In the data rows, 128 means zero.
Here are some numbered points:
[168 158 124 148 115  83 144 173  50 177  69 113 139 153 139 162] 0
[181 181 103 127 131  87 127 165  65 154  74 112 152 128 121 148] 1
[126 103 144 144 147 128 160 102 120 128  95 136 142 136 135 130] 2
[ 87 116 131  98 103 141 125 143 172 168 189 127 104 149 156 126] 3
[218 244   0 183 146  89  73 156   0 111  70 149 187  79  64 131] 4
[ 96 127 147 112 127 151 130 121 151 102 131 137 131 126 134 125] 5
[195 212 117 135 108  86 133 162  69 138  56 116 139  91  68 185] 6
[148 185 117 116  98  90 143 168  86 209 102 112 145 128 139 140] 7
[142  24 108 209 162 152  85  96 238 155  46 156 217 197 210 243] 8
[ 16  64 153  77 117 190 113  85 255  91 255 108  14 112 130  12] 9
[183 193 113 126 131  86 116 165  54 154  77 115 143 116  99 144] 10
[155 172 154 112  88 105 148 160 106 215 174 101  70 117 111  97] 11
[  0   0 156  92 111 223 127  79 255  41 255 143  11 145 158  59] 12
[150 118 130 152 139 119 127 122  91  88  72 129 149 131 129 161] 13
[128 117 109 137 161 139 111  94 100  75 114 136 136 124 134 101] 14
[ 69 251  24  59 100 103 113 157  28  94 228 110  17  83  32  49] 15
[218 217 123 130 109  82 115 176  62 162  60 111 156  87  63 173] 16
[ 19  71 144  71 134 190 105  89 244  92 255 129  63 129 151  41] 17
[  0 102 164  29 114 198 168 103 164  14 255 115   0 115 148   0] 18
[110  96 120 143  92 136 138 131 189 160 189 114  77 128 153 105] 19
[127 137 132 121 116 121 169 134 114 184 158 106  91 150 133 119] 20
[ 24  60 177  87 139 198 109  92 241  96 230 140  73 148 174  91] 21
[ 53 170  49  91 119 132 171 122  55  29 173  92  22 123 127  81] 22
[200 149 133 159 125  97 157 127  71 120  19 119 188 124 119 197] 23
[ 58 106 185  75 148 181 110 111 172 105 195 159 142 122 133  73] 24
[253 194  89 175 170  68 144 127   0  94   5 118 192 111 101 147] 25
[ 31 104 112  99  86 144 135 142 222 136 191 115  43 131 130 121] 26
[161 128 135 132 129 124 110 129 103 105  90 118 155 140 140 167] 27
[185 166 148 125 125  81 126 179  55 178  82 111 154 150 133 167] 28
[142  86 116 167 144 143 138 104 146  88 135 146 128 123 133 114] 29
[205 201  52 144 161  67 135 130   0  70   8 123 195 122 107 159] 30
[ 87 105 171  98 131 164 138 116 162 114 169 122 109 129 158  88] 31
[  6  60 174  62 127 199 106  92 255  79 236 136  72 140 169  78] 32
[137 152 106 117 118 114 128 138 126 139 109 121 153 118 115 134] 33
[ 80  78 228 103 123 160 119 135 202 187 180 143 108 155 160 129] 34
[ 78  81 114 134 139 150 128 114 193 153 195 161 112 144 123 107] 35
[186 154 162 147  91  89 151 177  79 202 100 115 115 133 134 159] 36
[ 90  62 113 139 155 179 116  98 187 103 203 149 115 139 143  79] 37
New points follow, each followed by the numbers of its three nearest points above, nearest first.
[112  82 167 138  99 141 141 130 204 170 225 133  63 137 124 108] 19 35 3
[194 123 134 176 120 108 145 120 100 116  46 129 184 137 138 206] 23 13 27
[ 12 121 127  54  70 145 129 161 245 132 232 106  22 135 135 115] 26 17 3
[ 28 130 183  27 125 165 180 122 100  40 241  89   0 138 155  45] 18 22 31
[124 144 138 121 110 135 136 138 142 143 110 127 142 111 131 146] 33 5 2
[193   0 219 212 139 176  53  95 255 158  98 162 255 145 211 156] 8 34 29
[ 98  79 154 132 133 146 146 118 179 163 183 153 124 144 124 113] 35 3 31
[150  78 153 158 165 139  58 119 213 187  80 147 211 148 146 183] 8 27 2
[114 155 157 112 117 129 163 132 104 171 131 123 113 134 120 121] 20 33 2
[147  82 162 162 143 126 161 101 124 121  82 133 134 144 153 151] 2 13 27
[112 164 147 115 112 126 153 136 111 174 158 134  92 114  99  99] 20 11 33
[132 116 133 147 120 127 149 104 149 141 103 127 135 121 136 130] 2 33 5
[165 140 103 134 103  99 144 133 134 171  82 102 142 136 129 177] 33 27 7
[101 124 131 114 105 141 132 137 168 176 200 133 101 131 132 105] 3 19 35
[119 124 115 127 175 144 111  96  87  73 104 146 156 128 141 105] 14 13 2
[217 153 128 168 169  95 133 121   3  98  47 134 183 115 111 120] 25 30 23
[121 123  81 148 144 135 134 111 111  72 112 139 134 122 122 125] 14 29 13
[199 143 120 171 196 106 144  98   8 108  70 142 170 123  95  97] 25 13 10
[139 154 164  98 113 101 145 141 111 158  99 115 144 127 103 144] 33 7 27
